Each row is where one point has got to under a steady rotation. How many ticks took it there?
The counts run from 0 to 235.
[ 84 138  56 131  80 152 115 110 110 117 105 122 135 131 149 145] => 203
[137 195  97  96 128 177 132 104 156  98 105 139 140 125 117 129] => 13
[122 159 158 123 103 138 106  93 106 156  90 146 113  87 131 114] => 189
[110 143  80 127 102 158 148  92 155 101 109 132 163 131 153 140] => 24
[102 167 101 100  94 123 113 104  76 142 121 130 102 123 118 130] => 213
[113 127  86 110 117 165  97 120 135 133 100 124 106  62 143  99] => 167
[ 77 157 123 125 124 148  92 152 105 110  85 135 136  89 115 128] => 134
[141 127 116  77  91 120  94 139 103 115 156 143 109 144 164 157] => 151
[ 83 120  87  96 111 118 133 145 103  87 121 143 180 124 148 120] => 57
[149 124 100 112  81 147 120 110 155  97 119 127 141 149 200 139] => 173
[ 85 168 111 120 140 165 139 169 132  61 110 143 155 123 127 126] => 47
[111 159 125  87 147 167 122 106 109 136  95 150 171 101 105 111] => 11
[106 125 139 151  84 144 121 116 144 137  81 159  91 118 177 126] => 199
[116 126 110 124  89 135  96 153 145 100 118 153  83 113 172 146] => 141
[ 84 170 121 120 111 149 128 134 108 117 103 152 102  68  92 122] => 43
[103 131 142 107  78 102 123 118  79 156 116 164 102 147 166 122] => 210
[146  98 131 113  89 147 116 120 151 118 122 152 133 142 201 134] => 174
[ 91 112 147 103  94 112 111 125  69 157 111 167 110 135 136 129] => 211
[ 98 112  77 113  76 127 121 136 119 147 133 128 106 106 164  98] => 234
[ 88 172 124 120 131 150 134 145 115  83  83 121 160 110 128 118] => 46
[118 137  89  99 116 156 131 124 160  70 115 118 167  98 189 124] => 81
[ 88 119 102 139  97 138 117  91 116 109  82 124 157  97 149 134] => 112
[132 171 108  91 115 133  82 109  87 129 122 107 128  88 122 114] => 157
[ 72 117  83 127  81 110 122 138 125 111 115 133 110  78 140 114] => 54
[ 95 139  82  89 113 112 131 153 107  78 137 139 162 135 137 140] => 58
[102 152 130 100 112 122 111 106  62 116 103 146 168 117 114 160] => 124
[102 163 177 107 110 113 136 134 115 115 105 172  97 105 128 119] => 41
[132  74 144  91  93 142 108 124 135 134 117 169 129 129 188 135] => 175
[ 85 118  76 140  92 162 118 126 109 135  96 145 135 115 126 155] => 202
[134 167 128 100 133 173 118 111 140  86  90 153 144 110 134 173] => 104
[128 156 125 107 109 137 115  84 122 123  98 141 128  64  99 142] => 100
[104 159 168 111 112 146  98 159 111 133 104 163  87 131 151 106] => 221
[121 130 104 120  81 122 132  99 133  81 124 128 137 152 169 176] => 116
[153 150 152  92  95 144 104 104 121 152 119 166  73 119 129 152] => 187
[100 110 152 113  74  92 162  95 111 125 106 163 123 125 149 120] => 30
[138  91 112  94  98 132 118 145 163  96 149 172 129 114 174 150] => 84
[130 143  83  60 109 143 134 113 127 120 144 154 159 152 138 128] => 2
[121 113 105  92 112 143  94 103  75 147 108 147 177 122 123 131] => 180
[117  95  84  94  90 121 114 104  99 128 132 155 163  90 124 146] => 89
[125 115 161 109  86 110 132 121 110 100 112 167 128 155 174 146] => 118
[ 88 143 119  94  83 120 108 124  62 149 111 160 103 126 111 128] => 212
[102 113 122 114 109 136 116 170 140 115 120 148 118 138 203 109] => 231
[124 141 114 106  99 147 125 166 149 110 115 140 109 153 202 107] => 230
[121 164 143 144 123 189 103 122 150 103  69 147 148 148 164 143] => 195
[128 141 143  84 122 139 120 163 166 101 126 160  84  72 126 120] => 74
[120 113 115 107 115 157  83 139 138 140 100 155  93  70 139 118] => 166
[138 129  99  77 102 122 117  69  96 113 118 118 176 106 149 138] => 91
[126 101 120  86 108 153 120 148 155  79 125 159 156 115 185 138] => 83
[132 142 143  97 104 159 154 136 178 109  98 182 109 114 129 143] => 17
[108 155 107  63 136 134 104 131  91  92 127 134 151 102 102 115] => 68
[119 136 107  73 111 129  99 136  99 102 130 137 175 153 177 144] => 149
[133 167 142 112 144 164 105 105 150  95  84 150 174 108 134 147] => 103
[111 111 134 110  73  99 120 120  90 123 130 177  94 116 137 163] => 120
[163 157 117  90  93 131 108  73 110 126 128 122 154 158 162 154] => 183
[ 76 109 138 146  95 148 115 127 121 146  68 160 112 104 164 112] => 200
[119 133  93 103 101 117  90 130  90 109 125  99 173 144 173 130] => 148
[124 184 142  77 113 128 143 130 123  89 130 164 111 140 131 151] => 38
[ 90 162 161 126 125 139  85 130 102 119  92 131 107  82 136 107] => 133
[145 168 128 111 114 167 116 121 168  93 115 146 124 115 137 159] => 105
[122 169 183  92 122 138  96 151 115 103 112 169 109 134 128 157] => 129
[ 87 138 128 109  79 106 114  81  69 135 103 129 130 104 140 128] => 122
[123 183 128 133 121 178 110  96 151 107  90 119 140 145 163 140] => 194
[123 128 175  81 108 130 111 109 116 129  95 177 132  83 114 124] => 98
[107 129 112 114 101 142 112 147 121 115 116 161 162 185 167 160] => 206
[ 83 109 106 136 105 152 123 113 111  99  86 134 174 111 144 144] => 113
[104 115 123 111 104 142 172 129 153  90 109 168 164 160 161 148] => 26
[121 156  92 118 108 162 115 151 166  95 131 121 113 148 179 124] => 229
[127 140 125  74  87  81 122 130  97 122 145 154 103  87 126 120] => 64
[123 170 167  93 105 133 102 145 118 113 112 166  81 116 145 148] => 130
[119 139 135 107  65 104 130 119  94 137 124 154  92 163 176 130] => 209
[123 137 121 141  95 170 113 140 165 118  91 174  82 131 154 159] => 197
[103 159 114 114 127 172  94 107 105 135  79 160 132 113 100 137] => 191
[110 156 138  85 118  89 113 111  89 121 118 120 136  73 143  85] => 66
[109 115  95 130 105 165  81 111 145 122  97 101 144  69 160  98] => 168
[123 140 140 110 116 131 113 124 140 119 108 136 110  54 147  90] => 76
[130 187 154 100  89 121 150 107 127  95 127 149  90 128 127 138] => 39
[119 114 123 100  72 115 163 115 151 106 123 180 105 139 147 145] => 28
[115 145  94  89  94 112 126 141 127  84 154 137 145 147 159 153] => 59
[ 89 118  93 119 101 147 126 110 124  82  99 146 169 132 143 161] => 114
[141 117  87 109 100 170 105 120 165 106 126 143 145 135 176 153] => 172
[125 125 153  64 108  98 123 143 100 106 137 169 137 132 159 127] => 62
[130 129 166 130 102 150 129 116 169 101  91 154 114 107 185 142] => 107
[137 146 105  84 104 131  75 128  76 150 129 139 124  82 110 127] => 156
[121 172 163 118 111 140 116 150 118 117 112 142  89 132 161 110] => 220
[155 187 151  70 134 129 121 141 139  80 116 114 139 106 162 116] => 71
[131  77 125  97  75 128 108 118 127 143 126 175 116 105 156 145] => 176
[156 152  95  62 109 127 154 103 138 123 144 143 149 151 147 128] => 3
[115 132 126 143  75 151 114 121 161 124  92 154  75 125 161 144] => 198
[ 93 149  86 119 130 175  99 165 127 108 115 133 136 142 149 128] => 227
[160 142 132  65  93 124 134  97 131 104 138 151 113 122 135 160] => 95
[106 105 151 122 105 147 112 127 142 108  99 184 103  80 133 147] => 109
[136 186 113  97 111 127 112 106  96  97 127 114 144 135 129 174] => 126
[121  94 135 104  75 107 130 104 130 119 126 148 122  88 187 102] => 86
[142 151 163  86 132 144 109 168 149 102 127 169 107  93 146 122] => 73
[158 153 152 100 117 160  97 130 161 120 117 145  96 108 186 115] => 163
[ 93 102 115 113  97 140 113 173 137 133 126 173  90 126 172 118] => 232
[ 72 112 109 126 112 161 138 117 144 127  87 164 152  87 121 105] => 21
[139 132 146  64 110 135 140 110 125 152 135 181 100 104 114 118] => 7
[ 89 172 104 125 120 155  96 137 109 132  85 112 133 107 137  89] => 225
[ 82 168  94 130 109 148  93 137 127 129  96 114  97  87 144  97] => 224
[ 95 164  76 112 117 170 110 168 142  99 125 135 124 146 159 135] => 228
[152 141 145  58 112 134 128 108 110 101 137 158 178 128 142 159] => 93
[118 105 151  98  80 114 114 135 104 110 118 185 118 133 159 174] => 119
[ 99 100  85 108  86 125 116 156 121 150 127 168  79 122 172 107] => 233
[ 88 105 143 118  92 119 124 163 132  96 116 165 114  90 154 110] => 52
[105 139 120 108  65  90 121  96  88 136 119 152 104  93 137 141] => 121
[146 160 148 103  96 145 110  92 120 168 103 148  79  96 129 128] => 188
[ 99 138 103 123 106 130 126 109 108 106  92 134 170 180 181 137] => 205
[ 86 121 104 138  81 143 119 101 132 125  94 143 122  71 141 137] => 111
[110 135  66 102  87 114  93 120  85 105 124 100 158 116 171 123] => 147
[163 148 130  61 108 122 125 109 119 104 131 162 148 134 140 174] => 94
[138 181 153 109  93 127  97 134 119 111 107 144  70  91 125 139] => 131
[126 121 141  73  95  87 124 156 107 116 149 176 117 113 133 131] => 63
[ 78 102 110 125  90 125 139 158 127 109 118 166  99  96 137 115] => 53
[ 96 111  67  93 102 116  86 133  97 114 133 132 137 106 145 133] => 146
[112 182 130  85 102 117 143 100  96  94 113 121 165 145 134 132] => 35
[112 138  73 106 125 157 117 120 163  79 113 117 160  79 157 133] => 80
[133 145 121 103  72 117 132 112 115 125 131 152  92 167 176 158] => 208
[103 153 133 115 117 140 106 160 140  78 106 111 148 143 180 139] => 138
[135 139 105  65 107 121 104 149  98 104 154 150 146 145 166 143] => 150
[106 154 136 129  96 126 148 149 158  75 109 147 106 114 179 124] => 50
[138 196 155 102 107 145 110 131 117 119 117 133  85 139 170 121] => 219
[147 143 132  79  88 112  99 132 113 114 141 134  87 124 180 139] => 152
[153 139 166 103 121 164  84 138 152 118 102 156 106  91 170 109] => 164
[161 148 145  73  99 154 110 113 116 144 117 188 104 136 138 158] => 186
[132 184 172 106 107 132 109 126 110  91 109 140 133 147 165 161] => 128
[ 86 116  96 124  87 103 130 131 106 100 115 129 134  91 153 105] => 55
[ 91 119 100 113 123 162 110 140 132 107 103 153 158  62 123 112] => 78
[ 92 163  95 117 117 150 101 148 118 143 106 138  72  84 110 112] => 223
[ 90 104 133 131  80 116 101 152 123 123 107 141 113  99 185 108] => 143
[111 161 115 117 111 145 138 158 156  76 114 149 141 117 149 155] => 48
[110 184 137  71 119 130 141 122 109  87 119 162 144 154 117 156] => 37
[122 127 142  71 118 133  76 136  77 151 132 157 115  86 128 119] => 155
[146 164 158  71 138 143 118 154 148  89 126 154 131 105 152 119] => 72
[138 171 120  69 148 177  78 149 123 110 115 132 144 124 140 144] => 160
[ 75 118  91 118 108 151 143 108 142 118  93 158 156 101 121 131] => 22
[112 124  95 117 120 162  89 122 131 114  86 121 166  96 164 104] => 169
[118 106 169 136  93 149 120 127 153 108  86 177 110 101 156 139] => 108
[147 151  84  86 105 155 109  89 111 129 131 138 152 145 131 167] => 182
[155 162 148  79 104 150 103  92 126 114 115 143 151 154 177 161] => 184
[116  76 141 101  89 110 123 113 118 124 113 163 144  93 159 115] => 87
[100 137 109 122 101 142 166  97 148  91  90 135 175 153 168 132] => 25
[111 127 126 113  60 117 167  92 126 130 132 169 102 128 162 129] => 29
[134 149 135  75 101 125 135  92 117 155 128 159 104  80 107 103] => 8
[121 117 147 105 125 165  82 154 139 128 113 164  91  77 149 118] => 165
[146 131 120  69 116 132 121  90 113 103 123 129 194 133 159 131] => 92
[116 176 105 121 118 181 105  91 122 122  97 140 131 107  92 138] => 192
[124 156 130  84  96  92 119 112  75 130 134 131 106  74 137  98] => 65
[118 109 115  94  92 123  96  77  92 163 104 132 162 108 144 120] => 179
[141  94 106 102  88 124 133 116 156 107 136 167 107  92 183 124] => 85
[142 185 138  98 129 173 148 102 163 106 112 137 148 121 143 122] => 14
[138 182 120  81 121 148  72 112 100 122 114 107 144  98 143 109] => 158
[147 151 142 120 103 162 134  98 175  98  97 158 109 109 158 154] => 106
[ 84  86 113 127  95 115  88 157  87 124 109 153 136  95 169 111] => 144
[136 140 138  93 110 145 106  98 107 139 107 162 118  67  87 142] => 99
[113 157 142  85 116 145 127  93 112 136  98 145 160  90  95  93] => 10
[120 119 133 127  79 106 135 102 119  93 107 138 133 157 191 159] => 117
[158 145 131  62  99 130 160 105 126 114 143 148 134 148 164 118] => 4
[103 170  92 134 117 147 105 137 122  71 102 100 132 108 163 143] => 137
[134 164 166 101 127 171 152 118 163  90  91 158 142 126 149 121] => 15
[104 124 133 112 124 155 105 132 132 120  88 146 151  59 144  95] => 77
[ 94 174  79 128 116 161  93 139 123  83 113 112 128  92 142 149] => 136
[131 118  83  79 110 155 102  91  94 136 125 146 161 138 124 158] => 181
[ 81 158 152 114 114 138 122 137 103 122  99 172 111  87 105 116] => 42
[101 128  68 105 119 153 111 135 152  95 109 137 150  75 127 125] => 79
[137 128 153  81 103 111  89 144  87 138 124 157 114 106 155 104] => 154
[ 88 131  63 118  99 160 148  98 145 106  99 142 147 105 115 141] => 23
[ 90 146  94  99  90 124 151  90  93 115 118 157 142 112  94 134] => 33
[127 173 136 110 128 158 121  91 124 101  89 113 175  96 124 116] => 102
[ 82  98  90 111  97 111  90 143  97 112 112 151 133  96 138 125] => 145
[123 147 117  88  85  99 137 125 122  76 151 123 138 140 185 134] => 60
[ 81 159  95 127 142 170 108 158 124 110  89 126 156 135 148 101] => 226
[ 76 185 110 131 124 143 136 109 115  91  77 114 140  87 131 100] => 45
[ 72 124 104 115  98 110 130 127 101  98 105 133 172 102 156 109] => 56
[ 94 156 135 108 124 155 109 167 109 141 110 161  79  95 128 105] => 222
[110 123  88 107 135 184  83 124 130 107  92 135 181 114 157 129] => 170
[ 92 142 135 103 103 114 106  95  67 135  97 129 154 112 119 124] => 123
[100 149 135  75 132 124 114 137  80 126 119 138 166  87 121 104] => 67
[145 127 146  83  97 102  96 123 110 137 135 129  99 109 180 118] => 153
[140 171 129  76 146 158  80 124  98 118 106 124 161 113 143 117] => 159
[125 121 115  89 116 147 135 138 158  82 119 140 173 118 181 127] => 82
[127 170 128 107 119 147 118  79 115 109  90 112 143  65 119 124] => 101
[150 138 162  60 100 130 136 110 124 131 142 157 138 138 165  93] => 5
[104 168 119 116 106 148 147 161 167  71 117 143 111 129 157 140] => 49
[ 95 180 114 125 115 142 129 118 122 104  98 122 111  74  96 125] => 44
[101 192 126  95 123 136 108 121  77 131  96 120 143 152 133 115] => 215
[150 173 112  67 139 168  83 151 146  91 137 142 111 119 151 148] => 161
[112 118  93  68 110 134 134 106 101 131 123 138 188 115 147 100] => 0
[131 148 162  96 116 177 152 132 176 102 104 185 133 126 145 135] => 16
[102 112 113 138  85 146 119 113 130 116  94 159 110  66 131 152] => 110
[121 123  72  85  99 124 126  91 109 123 125 132 159  99 122 140] => 90
[121 190 120  85 124 149 105 147 110 123 121 154 122 169 133 151] => 217
[109 137 137 126  91 142 157 109 170 131  91 162  98  80 153 101] => 19
[133 151 128 104 109 135 114 130 152 109 118 149  86  66 152 102] => 75
[151 141 178  76  98 122 123  93 115 125 106 162 115  92 147 114] => 97
[101 190 106 101 103 119 105  91  71 131 108 111 132 136 136 119] => 214
[131 187 102 120 128 180  96  97 136 119  98 120 133 127 137 147] => 193
[116 140 125 118  96 156 146 115 178 116  98 180  92  86 140 129] => 18
[108 141 122 124 130 158  99 173 142  72  95 151 137 132 183 147] => 139
[116 182 145  84 124 125 145 114  97  92 111 143 164 150 133 143] => 36
[157 141 178  83 103 145 102 105 105 125 111 177 135 148 149 147] => 185
[113 115 121  98  86 133 171 120 142 103 123 190 131 147 144 160] => 27
[146 199 121  77 127 141 112 127 135  78 134 114 142 111 149 133] => 70
[ 94 115 130 135 100 152 153  99 135 137  82 163 133  84 131  97] => 20
[122 173 105  95 115 123  96 108  81 101 126 130 153 132 102 169] => 125
[ 92 144  80 129  95 154 130  95 112 118  93 113 159 148 170 140] => 204
[ 89 117 143 102  85 103 136 103  80 127 108 170 132 110 130 123] => 31
[134  86  96 110  72 133 108 101 119 150 133 157 109 107 144 134] => 177
[109 128 126 115 104 143  94 184 145  85 119 163 110 126 170 165] => 140
[130 135 142  72 100 101 134 142 107  91 148 146 129 139 187 123] => 61
[145 140 159  56 106 142 135 122 120 139 133 191 120 123 138 114] => 6
[142 192 147 101 104 128 115 110 100  95 114 121 137 142 154 148] => 127
[131 115  70 110 122 178  96 127 147 109 118 148 163 132 159 162] => 171
[ 95 165 106  87  90 115 144  74  85 114 119 123 146 120 107 136] => 34
[122 110 113 107  78 120 108  82  99 152 106 137 122 109 161 111] => 178
[103  82 109  91  97 119 123 106 111 127 115 159 160  87 130 117] => 88
[119 161 132  81 109 135 141  78 114 148 110 139 122  74 121  91] => 9
[164 151 160  76  98 120 129  92 126 118 132 138 111 112 144 131] => 96
[ 82 156 107 132 127 157  83 150 117 100  84 137 132  86 113 138] => 135
[134 196 126  92 106 145  99 133 128 113 132 131 100 158 141 142] => 218
[158 162 133  83 110 161  94 131 162 104 130 132  95 114 161 131] => 162
[101 127 143 122 104 120 135 165 153  78 106 159 114 110 180 108] => 51
[117 134 110 100  78 140 123 134 120 110 134 165 118 183 151 161] => 207
[129 150 147 122 108 188 110 134 148 105  88 169 123 145 158 157] => 196
[105 163 153 123  89 133 110 124 117 121  85 124  82  72 139 114] => 132
[124 188 184 102  98 120 161 112 124 120 107 152  86 107 148 122] => 40
[111 126  86 118  95 138 117 112 137  87 125 132 150 141 146 192] => 115
[145 184  92  72 125 145 117 118 116  98 136 128 139 107 114 132] => 69
[ 70 103 109 151  94 158 106 125 110 143  76 156 129 114 131 135] => 201
[109 120  97  66 115 135 130 121 110 111 132 145 184 134 132 128] => 1
[106 150 155 112 128 163 102  95 104 154  87 153 119  91 111 114] => 190
[108 117 116 131  78 117 104 155 127 112 121 139  84 103 204 120] => 142
[113 181 149  99 131 151 100 136  87 116 103 128 152 165 125 146] => 216
[ 85 122  88 121  89 125 118 121  92 145 119 121 128 117 176  76] => 235
[125 165 104  82 131 186 124 105 133 117 113 151 143 109  83 127] => 12
[ 75 124 122  91  98 114 147 106  84 130 121 167 137 111  98 127] => 32
